|  21.9 | -52.1 | -58.4 | -56.5 |
|  13.1 | -27.0 | -15.9 | -41.0 |
|  38.3 |  20.0 |  42.9 |  33.3 |
|   3.6 | -55.8 | -17.3 | -28.6 |
|  17.9 |  12.4 |  37.9 |  -2.6 |
=>
|  21.9 | -52.1 |
|  13.1 | -27.0 |

| -39.1 |  50.0 |  52.0 |
| -40.5 |  44.0 |  31.9 |
| -35.5 |  37.1 |  21.8 |
=>
| -39.1 |  50.0 |
| -40.5 |  44.0 |

| -52.0 |  17.3 |   1.0 |
|   4.0 | -26.9 | -23.0 |
|   5.6 | -15.0 | -11.8 |
|  -6.7 | -48.1 | -45.0 |
=>
| -52.0 |  17.3 |
|   4.0 | -26.9 |

| -36.9 | -38.6 | -48.2 | -31.2 |
| -38.1 | -41.2 | -46.0 | -31.6 |
=>
| -36.9 | -38.6 |
| -38.1 | -41.2 |

| -35.8 |  41.9 |
|   2.8 |   2.4 |
| -56.2 |  -4.7 |
| -48.8 |  -9.4 |
=>
| -35.8 |  41.9 |
|   2.8 |   2.4 |

|  53.4 |  38.0 |  37.6 |  55.2 |
| -58.1 | -56.5 | -57.4 | -45.8 |
|  57.9 |  24.2 | -38.4 |   6.2 |
=>
|  53.4 |  38.0 |
| -58.1 | -56.5 |

| -27.4 | -39.1 |
| -23.5 | -20.6 |
| -42.0 | -53.9 |
|  -1.4 | -23.6 |
| -28.4 | -46.9 |
=>
| -27.4 | -39.1 |
| -23.5 | -20.6 |
---
| -64.5 | -46.7 |
| -42.2 | -66.0 |
| -38.0 | -63.0 |
| -50.4 | -46.2 |
| -63.3 | -44.1 |
=>
| -63.3 | -50.4 | -38.0 | -42.2 | -64.5 |
| -44.1 | -46.2 | -63.0 | -66.0 | -46.7 |

|   2.3 | -18.4 |
|  12.0 | -21.9 |
|  51.0 | -11.3 |
|  16.6 |   4.3 |
|   5.7 |  14.0 |
|  14.0 | -19.3 |
| -10.5 |  -7.0 |
| -35.5 | -13.9 |
|   8.8 |   2.6 |
|  10.4 |  -3.5 |
|   1.6 |  13.1 |
=>
|   1.6 |  10.4 |   8.8 | -35.5 | -10.5 |  14.0 |   5.7 |  16.6 |  51.0 |  12.0 |   2.3 |
|  13.1 |  -3.5 |   2.6 | -13.9 |  -7.0 | -19.3 |  14.0 |   4.3 | -11.3 | -21.9 | -18.4 |

| 22.2 | 29.2 | 25.1 | 13.3 | 64.0 | 18.5 |  5.4 |
| 21.9 | 29.7 | 25.1 | 12.3 | 67.0 | 17.9 |  3.8 |
=>
| 21.9 | 22.2 |
| 29.7 | 29.2 |
| 25.1 | 25.1 |
| 12.3 | 13.3 |
| 67.0 | 64.0 |
| 17.9 | 18.5 |
|  3.8 |  5.4 |

| -31.3 | -39.3 |  47.9 |
| -32.1 | -40.9 |  49.6 |
| -33.4 | -42.3 |  51.4 |
| -33.3 | -41.9 |  51.2 |
|  -1.2 |   0.5 |   2.9 |
|   5.7 |   2.9 |  -8.4 |
| -32.3 | -41.0 |  49.7 |
=>
| -32.3 |   5.7 |  -1.2 | -33.3 | -33.4 | -32.1 | -31.3 |
| -41.0 |   2.9 |   0.5 | -41.9 | -42.3 | -40.9 | -39.3 |
|  49.7 |  -8.4 |   2.9 |  51.2 |  51.4 |  49.6 |  47.9 |

| -48.5 | -47.5 |
| -55.5 | -53.1 |
|  54.0 |  53.7 |
| -43.9 | -46.0 |
| -45.0 | -44.2 |
| -50.1 | -47.1 |
| -45.9 | -44.8 |
| -48.2 | -49.9 |
| -51.3 | -51.9 |
=>
| -51.3 | -48.2 | -45.9 | -50.1 | -45.0 | -43.9 |  54.0 | -55.5 | -48.5 |
| -51.9 | -49.9 | -44.8 | -47.1 | -44.2 | -46.0 |  53.7 | -53.1 | -47.5 |

| 34.1 | 49.8 | 23.2 | 32.9 | 55.4 | 27.7 | 19.7 |  3.3 | 50.3 | 12.0 | 26.4 | 40.3 |
| 34.7 | 50.3 | 23.6 | 32.4 | 57.4 | 27.7 | 19.3 |  1.7 | 51.3 | 11.4 | 27.1 | 41.0 |
=>
| 34.7 | 34.1 |
| 50.3 | 49.8 |
| 23.6 | 23.2 |
| 32.4 | 32.9 |
| 57.4 | 55.4 |
| 27.7 | 27.7 |
| 19.3 | 19.7 |
|  1.7 |  3.3 |
| 51.3 | 50.3 |
| 11.4 | 12.0 |
| 27.1 | 26.4 |
| 41.0 | 40.3 |

|   6.5 |  13.3 |  33.2 | -58.8 |  13.6 |  42.8 |  28.3 |  35.0 |   1.5 |  -9.9 |  17.5 | -18.3 |  -8.9 |
|  28.1 |  19.6 |   1.2 | -43.8 |  -3.8 |  17.7 |  34.8 | -22.4 |   6.6 | -11.0 | -11.4 |  22.9 |  23.2 |
| -33.2 | -29.8 | -32.4 |   3.7 | -28.0 |   6.4 |  -8.3 |  -1.7 |  11.6 |  10.0 |  17.5 |  10.5 |  13.2 |
|  -6.7 | -10.2 |   3.3 |  17.9 | -29.4 |   6.9 |  15.0 |  -3.6 | -38.2 | -22.8 |  17.4 |  15.4 |  12.8 |
|  -4.7 |   3.5 |   9.0 | -37.6 |   6.8 |  13.4 |  -4.0 |  23.9 |  10.7 |  27.2 |  30.8 |  18.7 |  15.4 |
| -13.9 | -17.4 |  -1.6 | -15.6 |   5.1 | -17.8 |  -8.0 | -24.6 | -11.3 |  16.8 |  30.3 |  17.9 |  11.5 |
|   9.6 |   4.6 |  18.7 |  13.7 |  22.5 |  13.2 |  29.0 |  25.0 |  20.0 |  21.7 |  24.8 | -10.5 | -19.3 |
=>
|   9.6 | -13.9 |  -4.7 |  -6.7 | -33.2 |  28.1 |   6.5 |
|   4.6 | -17.4 |   3.5 | -10.2 | -29.8 |  19.6 |  13.3 |
|  18.7 |  -1.6 |   9.0 |   3.3 | -32.4 |   1.2 |  33.2 |
|  13.7 | -15.6 | -37.6 |  17.9 |   3.7 | -43.8 | -58.8 |
|  22.5 |   5.1 |   6.8 | -29.4 | -28.0 |  -3.8 |  13.6 |
|  13.2 | -17.8 |  13.4 |   6.9 |   6.4 |  17.7 |  42.8 |
|  29.0 |  -8.0 |  -4.0 |  15.0 |  -8.3 |  34.8 |  28.3 |
|  25.0 | -24.6 |  23.9 |  -3.6 |  -1.7 | -22.4 |  35.0 |
|  20.0 | -11.3 |  10.7 | -38.2 |  11.6 |   6.6 |   1.5 |
|  21.7 |  16.8 |  27.2 | -22.8 |  10.0 | -11.0 |  -9.9 |
|  24.8 |  30.3 |  30.8 |  17.4 |  17.5 | -11.4 |  17.5 |
| -10.5 |  17.9 |  18.7 |  15.4 |  10.5 |  22.9 | -18.3 |
| -19.3 |  11.5 |  15.4 |  12.8 |  13.2 |  23.2 |  -8.9 |

|  21.0 | -29.4 | -27.8 |
|   7.0 | -12.4 |   0.9 |
|  -7.1 |   9.6 |  17.2 |
| -13.2 | -29.5 |  27.1 |
| -24.5 |  15.6 |  43.4 |
|  27.9 | -48.3 | -12.0 |
=>
|  27.9 | -24.5 | -13.2 |  -7.1 |   7.0 |  21.0 |
| -48.3 |  15.6 | -29.5 |   9.6 | -12.4 | -29.4 |
| -12.0 |  43.4 |  27.1 |  17.2 |   0.9 | -27.8 |
